Every row has a hidden score. How much higher is the second row's score than the first row's in each pair? 15 means about the same, 30 much higher and 0 much lower. The score is a weighted sum of the row's numbers plus the product of two more (or one squared), each taken from its middle value.
[  9 -31  59  15 -14  14  34   0  32  45  50 -39  40 -31 -32  -3]
[  6  19  -9   6  20   5 -13  16  -3 -21 -18  28 -22   8  23  -7] 11
[ 17 -13   9  28   7  28  21 -10 -21  18  20  -6   8 -20  -8  21]
[ 24 -15 -12  15  23  13   3   3  -3 -14   8  12   7  -3  -2  20] 23
[-27   3 -16 -24   1  -7 -33   7  -8 -30 -16  40 -26  30  30  -5]
[ 18 -24  28  -7 -15  26  38 -16   5  42  41 -28  31 -37 -27  11] 15
[-21  22 -15  -3   8  -4 -23  -5   3 -20 -12  27 -26  14  14 -10]
[ 23 -35  41   3 -15  17  22 -11   9  38  38 -32  31 -37 -23   9] 14
[-50  39 -17  -6 -16 -34 -36  11   9   5 -30  -6 -15  16 -17 -34]
[ 11 -35  32  21  -3  26  35  -9   5  35  45 -30  38 -26 -37  -3] 16
[-30  17 -23 -32   7 -20 -30   2  -3 -21 -24  13 -31  18  13 -16]
[-48  43 -21 -15 -14 -43 -20  -3   8   4 -23  -6 -15  17   4 -15] 16
[ 10   1  -7   1  15   2 -19 -13 -15 -34 -20  30 -27  28  18  -7]
[-16  15 -19 -31   8  -7 -19  -6  -1 -29 -18  16 -24  23  24 -19] 13
[  7  11 -18   6  22  -5 -21   5  -3 -26  -6  30 -29  18  22  -5]
[ 14   2 -26   8   7   4   3   9 -14 -34  -5  41 -11  23  26  -1] 5
[ 13 -18  19   4  11  23  10 -24  15  -1   4   0  11 -34   7  17]
[ 10   2  -3  -4  16  16  10   8  -9 -14  13  31  -2  -2  15  13] 10
[-37  49  -1 -16 -20 -46 -10  -2 -10  12 -34 -12  -4  16   2 -25]
[  3  19 -16 -20  -3   1 -34  15  14 -22 -16  22 -24  24  20 -33] 23
[ 27 -28   6   6  20   8  23  -4  -4  -6  18  -1   9 -16   3  11]
[ 20 -27  27 -16   1  36  36 -12  19  33  45 -31  13 -33 -52  11] 18
[ 23 -16  44 -13 -12  17  40 -14   6  38  38 -27  43 -28 -21  14]
[-20  22 -21 -10  -5 -33 -22   2 -11 -21 -22  12 -21  33   0 -19] 19
[ 14 -24  28  22   6  26  23 -14   5  33  17 -34  27 -29 -28   1]
[ 28 -30  24  12  -2  22  15   0   7  31  23 -38  31 -43 -13  14] 16
[ 31 -23  47  26 -20  34  28 -17  20  42  38 -25  26 -50 -14  10]
[ 22 -21  44  15 -14  17  28 -21   5  33  41 -23  43 -38 -30   7] 14
[ -5  11 -26  -6   7  -9 -19   0  -4 -31 -23  31 -17  20  18 -29]
[ 27 -42  33  10   2  28  30  -2  -3  30  29 -26  34 -32 -16  17] 15
[-35  38 -25  -5  -4 -25 -24  -2  12  -8 -32   5 -18  22  11 -24]
[  5 -33  56   6 -27  -5  13 -21  14  31  40 -21  38 -21 -46   5] 17
[-46  43  -7  -4  -9 -42 -29  16   9   6 -22 -34 -13  34   1 -25]
[ 18  -5 -11  -8  27  -7  22   3   1 -15   3  13   9  24  22  11] 4
[ 29 -13 -13  21 -17  16  21   2  -9  10  12  -8   5 -16  13  33]
[-56  42 -15   5 -14 -47 -28   4  -2  -2 -17 -11 -14  27  -4 -29] 25
[ -2   1 -16 -21  21  11 -23  -7  -9 -34 -17  42 -29  20  14  -6]
[ 26 -22  -4  -6  22  15  18  -4   2  -6   7  11   5 -10  -5  32] 16
[ 20 -26  30  12   4  27  36  -2   7  34  22 -29  36 -39 -27  31]
[ 16 -26   1  11  36  21  17 -11  -8   4   0  13  19 -17  11  24] 18
[ 31 -38  28  -1 -14  -2  26  -8   9  27  25 -32  32 -30 -16  29]
[  2  22 -34   9   4  -4 -25  -1 -18 -26 -11  20 -30  10  17  -4] 13
[  1   4 -42  -2  11  -9  -6  -3 -11 -28   7  18 -20   5  17   0]
[ -7  14 -30   6   9 -10 -15  -2   6 -28 -22  28 -28  12  16  -6] 13
[-20  38 -19  -8  -7 -10 -36   8  -6 -10 -27   1 -17  17  13 -27]
[-14  22 -24  -7   9  -5 -14   3  -7 -27 -16  21 -27  24  31 -12] 16
[ 14 -22  -8  27   6  12  52  10  -3  22  27 -13  33 -19 -20   9]
[ 17 -30  54   1  -4  27  30 -11  23  42  43 -33  48 -33 -50   5] 16
[ 23 -27  26  24  -5  21  28  -8  -8  27  20 -17  30 -40 -24  12]
[-28  15 -14 -11  -6 -42  -8 -16   6  -4 -42  -6  -8  38 -15 -36] 21
[  8  -2 -14  22  14  11  16  13 -20 -21  -5  20   4   3   0  -2]
[  8 -23  36  -3 -20  26  15  -4  -8  29  31 -33  40 -27 -26 -11] 13
[ 11  10  -5 -13  21  17  -3   8  -6 -27  -4  36 -10  20  20  -8]
[-13  13 -19 -18   1 -17 -17  11   3 -24 -27   9 -33  31   7 -16] 17
[ 31 -17  61   5 -13  28  17   7  16  35  37 -43  34 -24 -42  -3]
[  7 -13  -1   3  13   8   8   0 -12 -26   1  27 -12   9  10   8] 12
[ 14 -13 -10  11  22  23  -4  -8 -11 -23 -19  42 -21   8  23  -3]
[-26  26 -30 -13 -15 -24 -24  -6  -4 -24  -9  31 -39  -1  37  -2] 12
[ -7   5   0   3  15   2 -27  -2   3 -23 -20  32 -33  25  15  -1]
[  4  19 -17 -29   7   0 -20  11  -9 -29 -10  33 -19  17  26 -10] 10
[  3  16 -21 -10  12  -3 -16   1  -3 -34 -22  30 -26  20  20  -6]
[-42  25 -14 -12 -14 -53 -26   5 -11  12 -14 -17 -17  24  -7 -41] 19
[ 18 -21  27   9  -2  30  31   4   1  30  29 -20  29 -35 -11  24]
[-29  15 -28 -16  -7 -29 -31  -1  10 -25 -34  16 -26  29  14 -30] 17
[  9  -4 -12  -3  24  11  -1   5 -16 -22  -2  33 -17  18  31  -4]
[-19  12 -14 -22   8 -15 -24   5   6 -18 -22  13 -31  29  24 -15] 18
[  6 -29  52   8  -5  21  35  -5  24  43  42 -41  50 -29 -34  -4]
[-13  17 -30  -6   8  -2 -26  19 -13 -30 -20  31 -16  29  28 -24] 11
[-34  38 -27  -8  11 -27 -26  -2  -7 -20 -23   6 -19  30   9 -23]
[ 28 -27  28  16   3  10  24   3  -4  12  22  -7  15 -23   5  36] 12
[ 26 -25  17  13  -6  26  25  16  -1  26  20 -16  27 -39 -16  17]
[-40  44 -18 -13 -19 -36 -29   4   1   1 -29 -16 -17  32  -5 -29] 22
[-38  28 -18 -23 -18 -49 -10   9  32  -2 -24 -13  -8  19  -2 -10]
[-23  37 -11 -26  -4  -5 -25 -25  27 -31 -31   2   1  21  21  14] 12
[ 19 -10  -8  -9  21  14   0 -11  -9 -18  -2  17  -8   8  18  16]
[ 19 -10  -1 -13  10  -1   5  -2   5 -33   0  19 -14   9  19 -13] 12
[ 23 -18  15  24  14  19  29   1 -17   9  11 -13  17 -22  -4  13]
[-29  16 -27 -15   3 -32 -21   3  -4 -18 -20  20 -23  35   2 -27] 18
[ 17 -13  -5  17   5  16  31   4 -12  13  16  -9  13 -26 -20   7]
[ 16 -19  32   6 -14  16  26   1  -9  48  30 -28  40 -50 -43  25] 14
[-17  25 -10  -6   9 -12 -40  -4  -7 -28 -26  21 -29  26   6 -19]
[ 20 -27  40  -5 -13  13  36   4   8  34  36 -36  40 -34 -32   3] 11
[-56  29  -3 -20 -27 -31 -24  -1  11   5 -41  -8 -14  28   4 -24]
[-19  -1 -28 -16  24   2 -19   1  -8 -32 -24  35 -20   5  29  22] 18
[ 18 -25   6   3  -6  17   8   3  -4   0  15 -16   5 -17  -1  26]
[ 29 -25  29  15   7  25  20  -5  -6  22  18 -11  25 -34 -13  21] 10
[-39  32 -30   0  -4 -49 -31  -4   7  -2 -25 -15  -8  23   8 -19]
[ 10 -35  57   4 -17  27  35  -9  11  37  42 -38  48 -26 -40  22] 8
[ 16  -4 -22  36  24   1  25   8 -14 -11 -10  14  -7   6   0  25]
[-16   7 -13  -6   5  -8 -29   4  -5 -25 -19  21 -24  25  31 -11] 12
[ 12 -24  36  19 -25  12  37  -9   0  35  34 -28  29 -27 -35  14]
[ 26 -31  33   1 -11  19  21  -4  20  43  39 -27  36 -35 -30  12] 23
[ 12  -7  -6  -8   9   9   5  -3  -7 -23  -4  16 -16  12  14  12]
[-21  31 -35 -13 -11 -31 -30  -5  -9 -11 -29   9 -28  16  12 -15] 16
[ 11   6 -10  -1  18  -5 -10  -4   0 -26  -6  25 -18   9  27 -13]
[-18  19 -24 -13   8 -16 -30 -12  -4 -32 -22  28 -24  21  16 -10] 13
[ 15 -24  40  20 -13  18  24  12  11  38  31 -47  33 -34 -39   9]
[ 20 -26  60  -1 -16  23  36   9  21  48  39 -36  35 -31 -32  11] 9
[ -9  12 -32 -18  19  -4 -24   8   1 -25 -22  37 -32  19  27  -3]
[ 25  -3  11   0  33   7   4  -1  -2 -16   1  26  -7   1  15  15] 19
[ 23 -23  16  20  -1   6  33   4   6  24  34 -33  42 -31 -29  18]
[ 17  -3  -3  -5   6  17   9   2  -8 -12   0  24   4 -12  11  23] 3
[  6  13 -13   6  13  -5 -38  -3  -5 -32  -4  40 -19  25   9 -13]
[ 19 -28  45  24 -18  15  35   0   9  35  41 -28  35 -41 -38   8] 2
[ 20 -29  30  18 -11  12  40  13  14  37  37 -32  38 -34 -36  16]
[-30  23  -9 -28   4 -34 -32  -6   3 -23 -22   6 -26  18  15 -28] 15
[ 20 -19  11  12   4  22  28  -6  -5  22  23  -9  19 -17 -26  29]
[ 14 -12  32   6 -21  14  40  -5 -12  39  26 -28  26 -38 -30  25] 8
[-47  32 -31  -1   7 -29 -31   6  -6  -2 -34   6 -10  25   1 -17]
[-23  37 -20   0   5  -9 -21   4   4 -14 -30  10 -24  21  23 -36] 10
[ 18  -1 -19  14  19   2  10   4  -8 -19   0  14 -10   4  17   9]
[ -7  11 -34 -16   6   5 -24   9   2 -22 -22  18 -26  20  24 -14] 12
[-41  26 -21 -16  -7 -22 -19  11   8  -3 -24   1 -24  23   7 -36]
[-46  36   5 -15 -21 -43 -28  -4  10  13 -27  -7 -14  17   3 -11] 17
[ 23 -22  26  26   0  29  33  -7  -5  34  24 -19  42 -33 -27  14]
[ 16  -7   0  12   1  30  25  10 -18  24  30 -24  36 -27  -6  18] 22
[ -3  -4 -21 -15   4  -5 -15   7 -25 -26 -27  15 -19  12  20   5]
[ 16 -13   5   7   8  10   8   1  -9  -8   6  17  -3   2   5   9] 15
[ 29 -19  15   1 -16  14  28  -3   8  19  20 -18  25 -23 -16  19]
[ 23 -32   7  22 -20  22  29   7 -12  19  19 -18  25 -32 -16  32] 17
[  8 -16  -7   6  14  16  23  -3  -3  -3  -6  17   2 -10  19 -14]
[-31  37 -17  -7   2 -35 -21  -6  12   3 -26  -1 -19  26  10 -44] 27
[ 17 -27  43  10 -22  20  30   3  16  43  26 -31  29 -31 -31   9]
[-41  32 -14 -11   4 -15 -31   5  -4 -15 -27  10 -22  23  13 -23] 19
[-20  24 -13 -19  -4 -12 -23   9  10 -23 -13  25 -31  22  17 -23]
[-15  21 -18  -3   1   6 -23   2  -3 -28 -11  -1 -28  21   3  -7] 21
[ 19 -44  23  17 -31   3  34  -7   6  44  35 -60  36 -39 -50   7]
[ 17 -17 -15   7  11   7 -11   0 -21 -13   8   7  -9 -15   6  20] 14
[ 15 -42  48  12  -2  36  30 -17  33  40  58 -50  42 -30 -30  11]
[ 27 -13  19  24  -3  11  36  -5   3  24  23 -21  28 -30 -25   5] 6
[ 14 -14  -3 -21   3   7  -8  -6  -8 -23 -16  25 -17  12  21   1]
[-22  24  -6 -17  11  -1 -25  11  -3 -24 -16  18 -19  27  14 -16] 19
[  9  -2 -23  -1  10   3  -8  -4 -21 -25   4  31 -10  14  11  18]
[  3  10 -17  16   4   3  -3  -7 -18 -20 -14  26  -2  17  23  -7] 9
[ 21 -27  42  -6 -17   8  29  -6  22  47  34 -28  44 -34 -39  17]
[ 19 -12   3  -5  14   7  -8   1  -8 -19 -12  23 -13  -4  15  15] 11
[ 16 -14   3  10  16  24  18   6 -17   1   2   7   5 -19   2   7]
[ 24  -9   4   4   4   4  14  -1 -16   0   5  15   2 -17   0  15] 18
[ 10 -28  34  19 -27  30  39 -16   5  43  43 -35  36 -35 -27   4]
[  7  -8 -16  12  21   5   0  -3  -7 -27  -4  23 -20  17  24   6] 22
[ -2   9 -27  -4  14  -1 -10  -5 -16 -26 -15  25 -17  25  19 -11]
[-51  36 -12   3 -24 -28 -24  12   9   3 -27 -29 -13  17  -7 -27] 26
[-16  14 -19 -22  11 -16 -30  -5  -8 -29 -28  19 -30  23  13 -20]
[-18  16 -14 -11   6 -14 -34   0  -8 -25 -27   0 -26  27  18 -11] 18
[-23  21 -29 -19   8 -12 -22  15  -7 -29 -19  20 -28  20  23 -15]
[-52  41   1   7 -21 -39  -9  10  11  14 -25 -22  -4  27   0 -20] 25
[ 22 -21  32  17 -15  23  29   5   3  42  37 -21  34 -34 -19  17]
[  6  -1  17  22  16  15 -16   0 -30 -12  -2  20  -8   2  17  15] 16
[27 -3  0 11  2 -3 20  5 -6 -7  7  8 -1  2  2 -7]
[  8  -8  -7   5   2   1  -3   0  -3 -22  -3  24  -8  -1  24  -3] 13
[ 20 -30  42   4  -3  27  49  -2  13  37  44 -33  47 -28 -32   5]
[-40  37 -32 -15 -21 -20  -8  12   2  -5 -43  36 -19  46  10 -69] 2
[ 17 -15  -8  12   5  13   9  -3 -14  -4   9  -2   2   4  12  21]
[  1  18  -6   1   8  -4 -23  19  23 -26 -25  23 -36  30  10  -4] 15
[ 25  -9  -3  -5   6  21 -10   0 -13 -11   0  16  -4 -19  13  20]
[ 21  -9  -7  -7  19  20  -5 -10 -27 -21  11   2  -1  -3  15  15] 19
[ 26 -32  13  10   1  21  24  12 -13   9  13 -12  24 -27  -8  21]
[-30  43 -21 -22 -15 -36 -30   4   1  -6 -35   4 -13  33  -6 -22] 16
[ 12 -34  15   6 -13   6  33 -13   3  27  27 -10  31 -24 -21  26]
[  4   1 -14  13   8   4 -12   0   8 -28  -9  31 -14  14  21   9] 18
[-31  19 -24 -11  -1 -28 -26 -14  -2 -17 -29   5 -23  13  13 -17]
[ 19  -7 -20  -3  11   8 -15   3 -20 -32 -15  36  -8   7   4   4] 13
[ 24 -30  40  21 -11  22  34  -5  16  45  42 -28  38 -38 -40  -2]
[ 23 -25  27   7   1  13  37 -10  20  38  33 -32  45 -34  -9  28] 18
[ 14 -40  44  -1 -14  20  29  -9   6  40  41 -34  38 -33 -19  27]
[  8  -1  -9   4  17   0 -10 -12 -14 -32  -9  35 -22  20  17  -9] 15
[-22  26 -31 -14   0 -26 -30  -1  -4 -20 -24  16 -29  19  10 -16]
[ 24  -8   7   0   4  29  15  -1  -3  -3   2   3   5 -19   6  25] 9
[-20  25 -16 -14  -4   3 -22  13   4 -19 -29  15 -27  27  22 -16]
[ 29  -8 -13  11  16  -4  -5  -7  -6 -20   0  28  -4   0   8  13] 28
[ 15 -13  -8  13  24  11   4  -2  -8 -20  -4  26  -5  -6  11  11]
[-32  38  -2 -20 -15 -25 -39   2   5  -7 -27  10 -25  36   7 -33] 14
[  3  -7 -20   4  15 -12  -8 -12  -4 -33  -9  15 -28   9  15  -5]
[-39  39 -20  -2 -19 -25 -32   1   3  -1 -28 -10 -18  32   8 -31] 13
[-46  40  -1 -13 -30 -40 -30 -19  23  13 -27 -25 -10  26   3  -1]
[ 14 -30  27  23 -14  37  36  -8  22  38  53 -18  26 -32 -11   6] 9
[ 14 -22  45  16 -28  25  31 -24  32  41  34 -34  50 -39 -26  -2]
[ 31 -12  -4  11   6  22  11  -8  -9  19  29   0  24 -26   0  18] 22
[ 15 -13 -13  19  10   8  28  13  -9  -2  19   4  14  -3  -5  12]
[ -7  20 -20   2  -9 -13 -35   0  -8 -28  -9  26 -27  32  17 -14] 12
[-40  51   3  -4 -44 -44 -28  -1  12   9 -20 -34 -11  25  -7 -31]
[ 26 -33  49  15  -2  17  32  -4  15  43  49  -9  38 -34 -31  -2] 17
[  9  -9 -13  -5   8  17  -4   1 -16 -22  -6  13 -16   6  14  17]
[ 32 -24  19   9 -10  23  28   1   4  32  22 -24  31 -32 -18  13] 13
[  7   1  -6 -15  25   2 -14   8  -5 -23 -16  42 -15  20  32   1]
[-40  30 -15 -14 -12 -40 -18   6  14 -13 -28 -10 -20  23   5 -26] 18
[ 20 -32  43  18  -4  19  29   0   3  39  32 -18  37 -35 -31  13]
[-11  16  -5 -18   9  -4 -18  -9  -3 -18 -28  20 -26  31  23  -5] 16
[ -8  23 -36   7   2  -7 -14   9  -9 -32 -23  13 -25  26  13 -34]
[  0   7 -22   0  13  -4 -15  12 -11 -37 -15  21 -27  23  25 -10] 19
[ 18 -36  36  20 -17  15  42 -17  18  36  47 -35  40 -28 -32  19]
[ 17 -37  43  11 -22  13  40  -9  16  44  38 -25  40 -38 -37  38] 11
[-41  43 -12 -12   0 -27 -23  11  -1  -6 -34   4 -13  27   8 -22]
[ -4  21 -24 -10  20  -8 -21  12   0 -31 -12  30 -23  31  14  -1] 20
[ 20 -19  13   9  -3  11  13  10  -2   4  10  -8  16  -4  10  17]
[-30  32  -8 -11   6 -27 -24   3  14  -8 -33  10 -20  31   0 -26] 15
[-46  39  -3   0 -18 -41 -20   3  13  11 -38 -14 -19  33 -18 -14]
[ 27 -21  20  18  -8  20  27 -10  -9  15  23   9  25 -26 -21  18] 8
[  3   9 -13  -6  27 -10 -10  -7  -1 -28 -11  22 -16  16  15 -11]
[-18  20 -15 -12  12 -17 -23   7   3 -23 -26  10 -29  20  11 -18] 10
[ 15 -16   6   8   2  13  22  -1  -9   6  16 -11   5  -2  12  31]
[-35  30 -28  -7  -9 -49 -35  -2  10  -6 -24  -8 -25  23  -3 -20] 16
[ 20 -29  32   3   2  23  30 -12   9  33  27 -26  39 -41 -28  33]
[ 26 -24  50  -1 -23  13  40  -2  27  36  40 -26  36 -42 -16  12] 11
[ 24 -18  -4   7   1  14  17  -8  -8  -1  -7  15  -5  -7   7  14]
[ 26  -7  -4  -4   5   8   2  -6  -9 -21   3  21  -1   2  19  14] 19
[ 28 -30  10  -5   2  27  38  -1  -9  24  30 -24  22 -31 -44  35]
[-53  56 -32  17 -31 -37 -30  11  -5   6 -25 -20 -21  22  -5 -35] 20
[-19  18 -38 -16   0 -17 -19   7   9 -27 -13  41 -19  15   7 -13]
[-31  45 -15 -27 -13 -27 -31  12  13  -4 -25 -15 -20  38  -8 -38] 17
[-25   8 -12 -28   3 -29 -37  -4   6 -10 -29  15 -23  23  22  -7]
[  4  -2 -13   5   7   8   1   2 -16 -25  -4  22  -7   7  12   4] 9
[ 14 -19   4  14  31   3  12   9  -9  -5   5   0   5 -18  11  -9]
[-50  30 -54  -2 -70 -90 -40 -49   5   1 -18 -56 -35   4 -18 -10] 25
[ 23 -24  15   7   2  18  24   4   1  23  27 -25  24 -27 -30  16]
[ 23  -9 -11 -18  16 -16   4   2   6 -22   5  20 -10   6  18  28] 20
[ 19 -23  48   2 -14  21  37  -7   9  41  35 -26  51 -36 -28  24]
[  8   1 -23  -5   5   0 -19  -2 -12 -26 -16  13 -31  26   9 -10] 19
[ 14 -30  34   5   4   7  29   5   0  39  20 -21  20 -32 -21  18]
[-50  35 -14 -19 -11 -32 -28   4  17   5 -32 -19 -11  23   4 -31] 19
[-45  40 -25   3 -27 -41 -32  -5   9   1 -38 -23 -14  16  -6 -17]
[-18  23 -14  -7   0 -13 -26  21  -2 -23 -21  17 -26  31  14 -16] 13
[ 27 -23  26   2   2  20  40   0  21  24  34 -15  35 -21 -15  20]
[ 11 -12 -23   1  16   5  -7  -7   5 -28  -7  20  -5   0  20  18] 16
